In the data rows, 500 means zero.
Every row has a hidden score from 0 to 40. What is each row's score? 20 is about the middle. The score is a weighted sum of the row's numbers plus the product of two more (or one squared), each taken from its middle value.
vec![560, 381, 549, 326, 520, 351, 430, 414, 391, 632, 325, 320, 435, 430, 494, 566, 385, 641, 693] >> 20
vec![552, 324, 587, 280, 544, 309, 400, 396, 374, 655, 294, 251, 413, 394, 507, 555, 377, 680, 731] >> 21
vec![700, 594, 625, 464, 426, 437, 606, 462, 478, 755, 301, 313, 794, 570, 505, 529, 320, 672, 233] >> 20
vec![666, 511, 519, 515, 460, 494, 539, 507, 452, 598, 484, 668, 498, 618, 520, 432, 415, 459, 485] >> 20
vec![563, 245, 621, 238, 584, 263, 355, 373, 300, 647, 237, 187, 296, 318, 509, 539, 416, 708, 797] >> 16
vec![375, 291, 463, 488, 677, 609, 348, 752, 425, 290, 531, 509, 287, 238, 676, 484, 787, 396, 591] >> 13
vec![482, 315, 526, 364, 614, 429, 392, 548, 393, 516, 422, 371, 377, 341, 558, 534, 535, 561, 675] >> 19
vec![575, 547, 476, 482, 416, 461, 527, 432, 510, 566, 440, 448, 567, 577, 494, 566, 365, 564, 552] >> 23
vec![429, 400, 579, 380, 471, 488, 451, 488, 507, 509, 472, 450, 450, 450, 572, 585, 497, 526, 540] >> 21
vec![226, 323, 726, 696, 552, 379, 297, 204, 999, 482, 288, 456, 494, 635, 749, 476, 485, 635, 461] >> 21
vec![481, 520, 458, 577, 483, 592, 464, 595, 518, 436, 545, 568, 542, 492, 518, 520, 553, 436, 488] >> 20
vec![332, 387, 599, 519, 537, 592, 221, 558, 488, 461, 585, 590, 483, 307, 408, 577, 671, 339, 451] >> 23
vec![593, 420, 561, 333, 462, 338, 468, 367, 413, 655, 309, 310, 488, 485, 465, 569, 322, 677, 681] >> 23
vec![526, 461, 501, 449, 498, 486, 454, 519, 468, 504, 443, 431, 488, 459, 537, 547, 479, 534, 588] >> 19
vec![369, 612, 339, 528, 525, 533, 559, 529, 505, 429, 628, 577, 574, 535, 562, 478, 562, 287, 379] >> 23
vec![506, 730, 421, 715, 390, 816, 661, 564, 659, 344, 814, 735, 643, 701, 525, 523, 558, 439, 308] >> 27
vec![425, 465, 439, 570, 537, 643, 463, 689, 484, 339, 604, 581, 468, 416, 614, 514, 669, 376, 499] >> 17
vec![560, 455, 502, 463, 482, 469, 485, 507, 462, 566, 464, 501, 483, 502, 527, 528, 447, 538, 576] >> 21
vec![409, 635, 387, 787, 434, 816, 465, 761, 591, 255, 811, 795, 631, 527, 530, 510, 714, 217, 313] >> 19
vec![566, 364, 497, 634, 564, 446, 414, 498, 570, 471, 441, 663, 473, 584, 579, 404, 516, 470, 465] >> 20
vec![425, 586, 629, 390, 577, 330, 773, 445, 473, 388, 387, 462, 741, 608, 298, 512, 459, 460, 702] >> 24
vec![364, 510, 355, 999, 822, 264, 336, 0, 999, 587, 210, 507, 656, 742, 832, 272, 502, 668, 474] >> 14
vec![642, 612, 465, 506, 390, 474, 583, 432, 547, 612, 488, 549, 625, 644, 502, 530, 337, 498, 488] >> 21
vec![430, 496, 418, 605, 527, 666, 486, 707, 522, 333, 621, 608, 483, 449, 624, 506, 658, 357, 459] >> 16
vec![623, 551, 427, 338, 559, 280, 446, 371, 628, 712, 521, 341, 449, 486, 486, 571, 355, 495, 555] >> 23
vec![600, 427, 520, 334, 426, 310, 504, 316, 449, 690, 294, 305, 487, 491, 454, 585, 313, 742, 689] >> 23
vec![728, 317, 603, 480, 555, 396, 502, 608, 364, 603, 488, 810, 369, 554, 600, 370, 517, 402, 484] >> 14
vec![632, 646, 470, 708, 294, 567, 637, 439, 512, 402, 666, 509, 574, 656, 521, 493, 447, 433, 412] >> 26
vec![524, 249, 591, 255, 618, 307, 338, 432, 320, 630, 294, 238, 333, 311, 531, 564, 457, 665, 773] >> 17
vec![518, 708, 395, 715, 360, 683, 570, 651, 651, 382, 709, 691, 665, 651, 509, 550, 504, 363, 349] >> 19
vec![382, 375, 467, 432, 833, 479, 200, 449, 427, 573, 629, 481, 423, 154, 536, 494, 675, 214, 519] >> 28
vec![516, 612, 438, 620, 414, 601, 578, 571, 562, 441, 593, 584, 616, 595, 535, 550, 460, 451, 453] >> 21
vec![823, 398, 621, 526, 487, 393, 552, 583, 382, 655, 500, 902, 422, 656, 545, 343, 441, 381, 414] >> 19
vec![563, 810, 350, 776, 254, 730, 686, 598, 694, 382, 734, 745, 775, 784, 543, 549, 438, 364, 298] >> 18
vec![529, 479, 498, 447, 478, 481, 477, 498, 477, 494, 448, 436, 508, 484, 540, 547, 452, 538, 582] >> 20
vec![497, 458, 631, 436, 535, 353, 510, 346, 393, 671, 384, 346, 498, 439, 412, 561, 251, 712, 636] >> 23
vec![452, 383, 483, 468, 589, 536, 416, 613, 438, 423, 505, 487, 415, 361, 588, 521, 609, 469, 571] >> 17
vec![561, 370, 639, 127, 856, 343, 533, 257, 391, 520, 142, 273, 439, 403, 173, 337, 371, 637, 880] >> 28
vec![578, 480, 530, 468, 493, 486, 499, 532, 447, 572, 401, 402, 606, 474, 522, 535, 460, 573, 362] >> 19
vec![584, 597, 498, 386, 421, 464, 499, 311, 478, 645, 321, 390, 495, 620, 403, 405, 252, 623, 584] >> 23
vec![648, 592, 518, 443, 340, 392, 551, 345, 517, 654, 399, 392, 612, 638, 454, 582, 253, 638, 596] >> 25
vec![454, 609, 377, 690, 469, 740, 561, 713, 601, 296, 704, 702, 582, 537, 608, 513, 643, 330, 391] >> 15
vec![510, 310, 555, 265, 612, 360, 349, 417, 338, 613, 275, 272, 315, 347, 492, 467, 449, 630, 742] >> 17
vec![465, 570, 802, 680, 274, 417, 0, 205, 367, 825, 414, 552, 844, 391, 0, 669, 342, 405, 520] >> 18
vec![566, 480, 510, 405, 432, 408, 491, 422, 467, 608, 393, 383, 528, 528, 500, 558, 354, 611, 612] >> 23
vec![667, 707, 487, 424, 338, 264, 556, 531, 744, 705, 493, 402, 402, 631, 247, 642, 242, 747, 490] >> 26
vec![475, 573, 542, 494, 324, 562, 588, 433, 657, 529, 573, 562, 619, 642, 550, 610, 396, 485, 409] >> 27
vec![632, 640, 605, 474, 399, 678, 586, 351, 618, 622, 679, 526, 573, 694, 442, 555, 482, 683, 541] >> 36
vec![481, 404, 397, 452, 503, 512, 457, 511, 455, 401, 494, 458, 467, 459, 520, 568, 510, 499, 496] >> 25
vec![443, 357, 546, 479, 567, 482, 428, 575, 346, 380, 520, 391, 327, 339, 586, 459, 663, 433, 582] >> 19
vec![564, 559, 382, 462, 405, 506, 544, 356, 503, 508, 435, 468, 546, 637, 412, 497, 324, 556, 455] >> 29
vec![469, 196, 602, 267, 804, 372, 402, 534, 362, 404, 350, 318, 369, 222, 505, 545, 639, 529, 809] >> 19
vec![770, 687, 512, 548, 258, 411, 677, 370, 570, 712, 467, 639, 711, 830, 437, 519, 171, 570, 439] >> 30
vec![494, 747, 403, 516, 530, 724, 580, 434, 580, 421, 452, 611, 519, 682, 336, 216, 413, 413, 462] >> 23
vec![400, 401, 447, 565, 601, 657, 401, 726, 462, 307, 604, 573, 401, 337, 627, 502, 747, 352, 506] >> 15
vec![55, 999, 373, 677, 50, 442, 904, 562, 442, 373, 622, 705, 871, 996, 431, 385, 459, 230, 237] >> 30
vec![601, 526, 525, 425, 463, 401, 478, 503, 527, 601, 409, 376, 508, 514, 450, 586, 379, 621, 531] >> 21
vec![544, 465, 492, 429, 529, 429, 436, 600, 528, 522, 493, 442, 390, 439, 491, 550, 484, 568, 571] >> 20
vec![752, 418, 519, 287, 813, 221, 522, 405, 561, 680, 570, 597, 442, 463, 496, 436, 474, 305, 536] >> 18
vec![526, 555, 439, 568, 449, 592, 533, 575, 537, 442, 543, 558, 561, 532, 557, 551, 502, 453, 487] >> 18
vec![623, 569, 434, 447, 338, 381, 632, 325, 523, 685, 331, 433, 561, 577, 419, 569, 320, 740, 570] >> 21
vec![634, 407, 636, 509, 532, 402, 597, 374, 389, 347, 538, 330, 431, 453, 429, 476, 525, 474, 630] >> 28
vec![445, 419, 581, 325, 637, 406, 481, 340, 339, 639, 328, 301, 345, 410, 444, 385, 303, 693, 668] >> 15
vec![445, 611, 473, 460, 524, 414, 624, 487, 499, 496, 543, 566, 636, 583, 500, 474, 505, 340, 521] >> 20
vec![573, 770, 409, 501, 351, 584, 569, 332, 558, 597, 393, 520, 578, 751, 372, 342, 237, 546, 478] >> 23
vec![493, 482, 507, 493, 498, 494, 539, 493, 464, 525, 471, 463, 484, 475, 528, 542, 411, 570, 563] >> 20
vec![524, 526, 482, 523, 450, 553, 514, 547, 512, 477, 525, 516, 536, 521, 537, 544, 485, 482, 521] >> 20
vec![710, 407, 672, 576, 365, 339, 542, 271, 280, 436, 553, 201, 285, 461, 482, 426, 474, 513, 568] >> 30
vec![586, 493, 530, 417, 504, 417, 544, 423, 492, 547, 397, 423, 574, 514, 438, 569, 369, 582, 634] >> 22
vec![546, 518, 484, 481, 434, 486, 509, 478, 498, 530, 463, 457, 545, 541, 526, 555, 416, 541, 561] >> 22
vec![447, 521, 458, 559, 481, 566, 483, 621, 490, 412, 559, 551, 527, 488, 560, 514, 571, 428, 500] >> 20
vec![574, 682, 484, 618, 366, 725, 600, 499, 640, 492, 709, 640, 635, 696, 507, 549, 518, 526, 438] >> 26
vec![229, 139, 488, 772, 935, 554, 143, 676, 731, 195, 403, 508, 270, 243, 850, 339, 940, 446, 611] >> 20
vec![519, 265, 577, 366, 602, 381, 362, 490, 329, 475, 406, 279, 299, 298, 566, 512, 565, 565, 682] >> 19
vec![725, 388, 773, 616, 395, 343, 98, 401, 299, 864, 427, 928, 588, 517, 0, 412, 419, 378, 422] >> 33
vec![393, 459, 482, 435, 554, 501, 453, 578, 396, 464, 423, 466, 422, 436, 553, 433, 574, 467, 588] >> 16
vec![485, 316, 514, 371, 605, 447, 373, 554, 402, 482, 415, 381, 362, 329, 574, 530, 566, 529, 660] >> 18
vec![602, 316, 587, 375, 665, 404, 503, 547, 402, 489, 396, 555, 426, 419, 498, 460, 536, 493, 653] >> 15
vec![549, 635, 313, 638, 323, 541, 704, 424, 662, 566, 453, 609, 590, 608, 474, 526, 469, 634, 432] >> 18
vec![339, 655, 414, 487, 394, 418, 629, 485, 473, 546, 505, 520, 590, 587, 553, 460, 525, 391, 485] >> 19
vec![546, 431, 204, 317, 609, 321, 617, 224, 564, 790, 340, 421, 362, 249, 519, 514, 600, 646, 549] >> 12
vec![491, 436, 524, 474, 612, 539, 553, 571, 516, 362, 510, 523, 551, 439, 474, 547, 578, 430, 580] >> 20
vec![508, 573, 439, 580, 434, 615, 550, 563, 556, 448, 582, 571, 562, 565, 558, 540, 502, 456, 479] >> 20
vec![502, 439, 511, 551, 550, 445, 411, 452, 582, 502, 364, 433, 486, 510, 592, 512, 469, 578, 600] >> 17
vec![588, 359, 581, 279, 511, 290, 414, 347, 388, 683, 246, 259, 426, 430, 474, 561, 325, 698, 731] >> 20
vec![559, 398, 624, 480, 685, 551, 463, 720, 381, 579, 379, 369, 603, 279, 621, 466, 674, 520, 218] >> 7
vec![642, 348, 608, 178, 481, 222, 474, 182, 396, 833, 171, 183, 395, 443, 399, 593, 278, 920, 802] >> 21
vec![639, 495, 376, 188, 756, 186, 352, 67, 542, 948, 432, 241, 543, 320, 551, 518, 375, 357, 538] >> 21
vec![572, 370, 584, 299, 508, 314, 423, 377, 387, 670, 314, 267, 445, 440, 491, 576, 347, 687, 717] >> 22
vec![311, 280, 630, 588, 649, 583, 0, 620, 305, 407, 551, 546, 413, 121, 245, 534, 806, 292, 558] >> 37
vec![456, 413, 529, 643, 626, 434, 398, 437, 690, 460, 359, 438, 509, 510, 605, 467, 509, 574, 618] >> 19
vec![482, 600, 422, 583, 459, 662, 522, 596, 540, 417, 560, 596, 523, 552, 534, 457, 527, 423, 454] >> 18
vec![640, 509, 615, 534, 593, 563, 539, 699, 450, 619, 366, 390, 775, 402, 567, 457, 583, 549, 29] >> 11
vec![486, 363, 527, 412, 581, 499, 410, 541, 425, 480, 469, 418, 388, 379, 559, 525, 582, 528, 638] >> 19
vec![675, 355, 780, 390, 719, 249, 396, 391, 445, 892, 5, 67, 697, 377, 549, 398, 378, 842, 279] >> 9
vec![445, 469, 499, 481, 609, 456, 296, 828, 635, 437, 673, 487, 215, 336, 376, 583, 672, 491, 490] >> 22
vec![447, 638, 240, 743, 396, 778, 601, 678, 647, 164, 750, 767, 634, 630, 553, 535, 617, 276, 226] >> 24
vec![374, 235, 565, 611, 814, 347, 173, 352, 694, 474, 157, 319, 300, 394, 657, 340, 585, 654, 716] >> 17
vec![914, 491, 656, 398, 342, 222, 632, 317, 390, 911, 315, 678, 538, 789, 424, 439, 111, 621, 543] >> 33
vec![557, 528, 478, 475, 425, 467, 514, 455, 500, 563, 443, 442, 559, 565, 525, 544, 378, 568, 578] >> 23
vec![527, 474, 496, 495, 527, 538, 490, 578, 472, 488, 477, 471, 526, 450, 570, 530, 536, 510, 488] >> 17
vec![479, 441, 470, 492, 513, 543, 468, 587, 464, 455, 509, 490, 482, 447, 589, 545, 548, 464, 558] >> 19
vec![649, 584, 569, 524, 468, 523, 597, 560, 469, 661, 356, 382, 796, 527, 525, 531, 421, 601, 133] >> 18
vec![480, 360, 146, 345, 282, 354, 777, 149, 561, 623, 205, 500, 369, 429, 275, 627, 508, 909, 306] >> 17
vec![414, 265, 346, 402, 640, 532, 365, 572, 384, 276, 474, 471, 335, 335, 520, 553, 644, 444, 453] >> 19
vec![482, 462, 631, 374, 373, 407, 500, 341, 570, 611, 404, 408, 529, 566, 525, 607, 335, 608, 525] >> 27
vec![528, 850, 410, 828, 324, 999, 710, 660, 791, 293, 999, 889, 714, 801, 567, 502, 716, 351, 244] >> 18
vec![489, 371, 502, 418, 573, 474, 438, 556, 430, 472, 431, 416, 428, 382, 552, 531, 540, 531, 626] >> 19
vec![0, 534, 743, 347, 273, 416, 618, 498, 508, 478, 526, 566, 526, 597, 611, 499, 603, 340, 367] >> 22
vec![423, 388, 487, 437, 574, 490, 391, 681, 557, 401, 548, 462, 285, 355, 512, 566, 627, 481, 468] >> 19
vec![482, 258, 536, 237, 689, 351, 312, 436, 359, 592, 331, 267, 296, 277, 557, 473, 514, 590, 719] >> 19
vec![590, 623, 460, 639, 372, 590, 576, 518, 561, 535, 594, 710, 613, 627, 445, 508, 485, 438, 383] >> 21
vec![435, 680, 313, 835, 405, 818, 598, 729, 693, 220, 793, 788, 658, 638, 627, 513, 659, 253, 267] >> 16
vec![829, 172, 775, 271, 803, 206, 593, 479, 309, 606, 337, 716, 419, 490, 378, 375, 477, 479, 711] >> 14
vec![406, 226, 528, 313, 739, 470, 309, 589, 321, 472, 362, 349, 242, 215, 593, 455, 649, 523, 708] >> 12
vec![429, 806, 317, 921, 372, 894, 694, 772, 716, 202, 888, 901, 702, 681, 620, 485, 614, 230, 195] >> 13
vec![382, 597, 489, 705, 537, 568, 624, 432, 476, 443, 677, 613, 590, 534, 368, 544, 300, 571, 315] >> 30
vec![668, 671, 297, 442, 237, 264, 785, 329, 709, 816, 286, 457, 420, 566, 208, 611, 321, 973, 482] >> 21
vec![822, 766, 582, 602, 171, 275, 644, 329, 644, 633, 597, 312, 443, 760, 263, 545, 183, 652, 438] >> 32
vec![589, 479, 581, 333, 390, 333, 507, 309, 465, 693, 331, 316, 552, 568, 467, 598, 249, 699, 651] >> 26
vec![651, 740, 427, 577, 363, 531, 644, 412, 622, 642, 552, 519, 777, 700, 512, 538, 308, 481, 340] >> 21
vec![660, 438, 608, 598, 388, 416, 519, 350, 343, 393, 588, 295, 321, 465, 521, 438, 526, 471, 530] >> 27
vec![548, 717, 442, 723, 284, 617, 634, 470, 694, 435, 626, 626, 712, 754, 535, 530, 394, 442, 339] >> 23
vec![627, 425, 676, 520, 596, 688, 513, 675, 493, 538, 651, 768, 493, 499, 612, 385, 736, 439, 252] >> 18
vec![588, 728, 417, 609, 321, 537, 591, 583, 694, 495, 625, 592, 603, 684, 422, 576, 383, 500, 411] >> 21
vec![538, 397, 510, 345, 547, 380, 402, 410, 422, 631, 409, 344, 462, 409, 533, 542, 420, 566, 663] >> 24
vec![708, 611, 599, 549, 321, 475, 498, 383, 513, 698, 520, 650, 645, 705, 344, 519, 314, 540, 483] >> 29
vec![420, 501, 406, 601, 558, 643, 447, 787, 585, 314, 690, 621, 425, 418, 585, 516, 704, 364, 429] >> 19
vec![509, 519, 470, 528, 443, 542, 525, 544, 509, 473, 536, 505, 550, 534, 547, 530, 476, 481, 536] >> 23
vec![383, 426, 146, 664, 546, 700, 584, 612, 485, 47, 710, 787, 470, 541, 462, 534, 605, 315, 15] >> 26
vec![447, 581, 410, 768, 481, 623, 497, 568, 713, 373, 561, 627, 600, 613, 637, 471, 561, 427, 425] >> 17
vec![324, 350, 811, 574, 539, 498, 174, 368, 679, 596, 507, 632, 552, 410, 474, 498, 623, 342, 206] >> 20
vec![641, 559, 784, 724, 674, 588, 428, 461, 832, 671, 457, 374, 689, 594, 559, 352, 668, 780, 143] >> 17
vec![424, 564, 461, 861, 542, 561, 475, 477, 806, 374, 521, 603, 633, 646, 653, 435, 502, 508, 433] >> 21
vec![503, 426, 487, 446, 528, 491, 437, 541, 453, 483, 440, 435, 466, 426, 555, 542, 514, 521, 589] >> 18
vec![398, 278, 506, 442, 678, 556, 339, 702, 379, 364, 501, 457, 304, 236, 641, 507, 735, 429, 612] >> 13
vec![291, 354, 516, 491, 543, 670, 453, 645, 539, 289, 645, 624, 394, 376, 646, 566, 726, 338, 356] >> 20
vec![560, 384, 592, 362, 559, 393, 436, 463, 398, 625, 336, 315, 474, 392, 520, 539, 443, 642, 570] >> 17
vec![595, 741, 340, 580, 510, 667, 586, 397, 727, 562, 796, 630, 673, 644, 603, 510, 530, 300, 354] >> 12
vec![369, 370, 193, 529, 580, 688, 442, 619, 463, 111, 607, 613, 394, 448, 485, 504, 691, 312, 216] >> 25
vec![82, 463, 590, 460, 582, 395, 557, 662, 249, 413, 500, 463, 416, 372, 595, 384, 644, 453, 581] >> 9
vec![451, 369, 429, 524, 631, 623, 438, 707, 417, 314, 525, 507, 485, 335, 587, 507, 711, 407, 261] >> 16
vec![456, 301, 299, 393, 540, 437, 467, 492, 351, 282, 449, 546, 395, 507, 436, 521, 537, 446, 319] >> 19
vec![460, 418, 563, 509, 542, 575, 312, 550, 438, 470, 544, 510, 478, 371, 426, 530, 613, 457, 555] >> 25
vec![256, 599, 609, 743, 715, 577, 831, 477, 430, 464, 720, 608, 480, 416, 524, 465, 244, 685, 371] >> 6
vec![389, 345, 544, 449, 693, 479, 460, 586, 374, 468, 490, 421, 357, 280, 573, 519, 539, 566, 629] >> 14
vec![508, 334, 542, 339, 578, 405, 387, 499, 382, 550, 346, 342, 390, 359, 559, 537, 485, 611, 680] >> 16
vec![450, 492, 440, 584, 551, 651, 476, 690, 510, 357, 610, 601, 483, 442, 597, 503, 648, 386, 478] >> 16
vec![568, 582, 446, 495, 423, 494, 537, 456, 545, 555, 508, 498, 599, 578, 524, 554, 388, 502, 512] >> 22
vec![550, 554, 457, 466, 502, 401, 447, 704, 660, 521, 571, 463, 314, 473, 392, 581, 476, 582, 514] >> 21
vec![577, 472, 510, 405, 454, 408, 473, 421, 468, 596, 384, 381, 519, 510, 509, 574, 365, 603, 615] >> 22
vec![754, 598, 591, 542, 229, 310, 619, 174, 449, 615, 456, 263, 557, 700, 426, 507, 204, 630, 553] >> 34
vec![526, 467, 496, 464, 485, 482, 478, 507, 468, 529, 457, 450, 509, 483, 531, 547, 455, 540, 586] >> 21
vec![440, 419, 480, 335, 639, 549, 352, 472, 380, 512, 339, 398, 287, 399, 477, 295, 516, 527, 628] >> 19
vec![401, 412, 543, 281, 572, 437, 434, 335, 591, 616, 552, 424, 456, 403, 663, 563, 504, 366, 463] >> 20
vec![751, 328, 723, 567, 381, 290, 503, 224, 179, 403, 537, 87, 156, 381, 509, 388, 526, 503, 611] >> 29
vec![321, 418, 500, 461, 559, 478, 448, 654, 392, 407, 498, 475, 431, 384, 615, 473, 672, 423, 570] >> 17
vec![406, 399, 622, 567, 548, 540, 103, 548, 383, 497, 510, 527, 518, 282, 263, 561, 628, 380, 533] >> 30
vec![543, 342, 424, 311, 508, 361, 433, 365, 395, 508, 318, 328, 444, 446, 427, 610, 373, 632, 563] >> 25
vec![464, 604, 497, 625, 432, 609, 335, 562, 529, 473, 573, 601, 576, 514, 337, 506, 514, 391, 448] >> 24
vec![550, 452, 539, 422, 601, 468, 563, 500, 505, 433, 456, 465, 570, 469, 440, 570, 494, 499, 654] >> 21
vec![439, 358, 472, 481, 611, 572, 383, 659, 438, 370, 516, 508, 377, 321, 621, 506, 676, 432, 572] >> 15
vec![540, 338, 141, 268, 612, 324, 484, 192, 471, 508, 412, 361, 428, 402, 425, 590, 459, 509, 337] >> 29
vec![764, 381, 630, 386, 473, 292, 512, 443, 360, 757, 350, 628, 451, 597, 488, 449, 315, 558, 572] >> 20
vec![454, 433, 461, 525, 566, 593, 441, 650, 482, 384, 549, 530, 444, 393, 607, 510, 643, 418, 538] >> 16
vec![681, 553, 277, 383, 236, 238, 833, 95, 560, 915, 127, 390, 495, 524, 284, 589, 291, 999, 583] >> 19
vec![599, 512, 526, 396, 417, 395, 509, 381, 470, 653, 364, 386, 553, 560, 461, 582, 301, 633, 629] >> 24
vec![513, 369, 529, 358, 569, 408, 404, 491, 417, 565, 366, 368, 429, 396, 536, 544, 467, 601, 666] >> 18
vec![591, 697, 463, 644, 373, 605, 625, 563, 589, 510, 551, 578, 761, 651, 520, 533, 424, 475, 270] >> 19
vec![464, 556, 535, 602, 384, 592, 411, 519, 552, 466, 587, 608, 609, 528, 424, 571, 511, 414, 437] >> 23
vec![604, 816, 373, 725, 219, 646, 700, 510, 686, 466, 645, 673, 789, 815, 493, 554, 336, 433, 350] >> 21
vec![441, 411, 175, 523, 459, 605, 504, 504, 475, 160, 593, 581, 495, 546, 428, 606, 541, 393, 186] >> 33
vec![667, 732, 436, 496, 341, 413, 650, 256, 621, 725, 496, 449, 708, 727, 476, 579, 166, 543, 488] >> 25
vec![385, 475, 291, 552, 477, 608, 512, 608, 484, 227, 603, 593, 521, 529, 529, 534, 609, 374, 327] >> 26
vec![387, 587, 344, 687, 539, 818, 494, 757, 557, 238, 688, 731, 469, 479, 613, 387, 728, 259, 369] >> 15
vec![506, 635, 791, 423, 526, 327, 716, 679, 267, 851, 119, 225, 947, 436, 508, 370, 564, 645, 0] >> 1
vec![442, 466, 437, 577, 527, 645, 469, 677, 502, 354, 599, 580, 475, 428, 618, 508, 658, 385, 495] >> 17
vec![488, 371, 363, 435, 526, 508, 437, 512, 433, 357, 472, 469, 452, 447, 475, 579, 528, 484, 448] >> 25
vec![378, 337, 469, 251, 765, 571, 261, 477, 305, 499, 261, 351, 130, 294, 488, 182, 586, 515, 689] >> 14
vec![565, 666, 450, 640, 388, 625, 606, 585, 583, 475, 589, 599, 679, 625, 531, 538, 463, 435, 360] >> 18
vec![687, 437, 525, 351, 431, 321, 560, 312, 453, 743, 299, 416, 460, 528, 430, 527, 342, 734, 633] >> 21
vec![546, 647, 372, 635, 369, 633, 666, 521, 619, 499, 583, 635, 600, 592, 512, 539, 544, 540, 375] >> 19
vec![467, 212, 536, 262, 712, 368, 300, 504, 346, 538, 322, 275, 288, 222, 609, 513, 591, 568, 747] >> 15
vec![505, 426, 416, 418, 530, 508, 422, 365, 367, 400, 424, 376, 298, 477, 416, 325, 478, 490, 473] >> 26
vec![445, 483, 660, 428, 639, 274, 611, 406, 453, 695, 489, 335, 348, 410, 373, 549, 168, 848, 581] >> 15
vec![415, 205, 588, 354, 710, 440, 206, 583, 308, 485, 375, 347, 289, 172, 525, 524, 676, 510, 689] >> 17
vec![510, 440, 480, 459, 526, 497, 456, 542, 461, 476, 457, 457, 480, 443, 547, 549, 518, 523, 587] >> 19
vec![0, 999, 601, 500, 0, 116, 928, 479, 288, 656, 384, 497, 893, 999, 378, 360, 317, 376, 471] >> 25
vec![702, 544, 544, 469, 399, 377, 550, 483, 523, 668, 462, 580, 500, 639, 448, 512, 326, 551, 508] >> 23
vec![544, 586, 459, 557, 414, 553, 545, 506, 553, 508, 548, 529, 596, 569, 525, 557, 434, 464, 502] >> 20
vec![490, 413, 495, 458, 551, 505, 427, 582, 451, 457, 469, 457, 448, 405, 570, 513, 555, 516, 578] >> 19
vec![562, 635, 443, 607, 357, 581, 587, 518, 570, 454, 569, 564, 620, 635, 535, 539, 429, 475, 456] >> 21
vec![755, 302, 743, 390, 500, 225, 252, 368, 268, 846, 279, 631, 431, 482, 266, 441, 336, 532, 615] >> 23
vec![358, 792, 503, 525, 204, 374, 708, 461, 476, 568, 476, 505, 742, 785, 461, 495, 340, 480, 481] >> 24
vec![570, 612, 470, 539, 361, 511, 558, 456, 545, 547, 503, 502, 626, 635, 509, 555, 350, 545, 513] >> 24
vec![557, 479, 549, 334, 500, 420, 445, 377, 429, 624, 316, 351, 447, 509, 451, 492, 358, 643, 644] >> 20
vec![452, 482, 427, 576, 516, 628, 468, 655, 510, 366, 584, 571, 473, 443, 604, 515, 629, 390, 481] >> 17
vec![338, 433, 492, 509, 642, 561, 513, 688, 432, 280, 566, 552, 489, 387, 554, 486, 735, 328, 582] >> 19
vec![446, 384, 553, 286, 573, 396, 425, 353, 521, 643, 449, 369, 435, 390, 596, 588, 460, 471, 560] >> 20
vec![491, 441, 489, 576, 515, 590, 481, 645, 450, 357, 597, 571, 415, 432, 622, 475, 642, 393, 501] >> 16
vec![528, 378, 519, 358, 542, 394, 422, 467, 408, 586, 356, 345, 428, 397, 525, 564, 442, 595, 673] >> 19
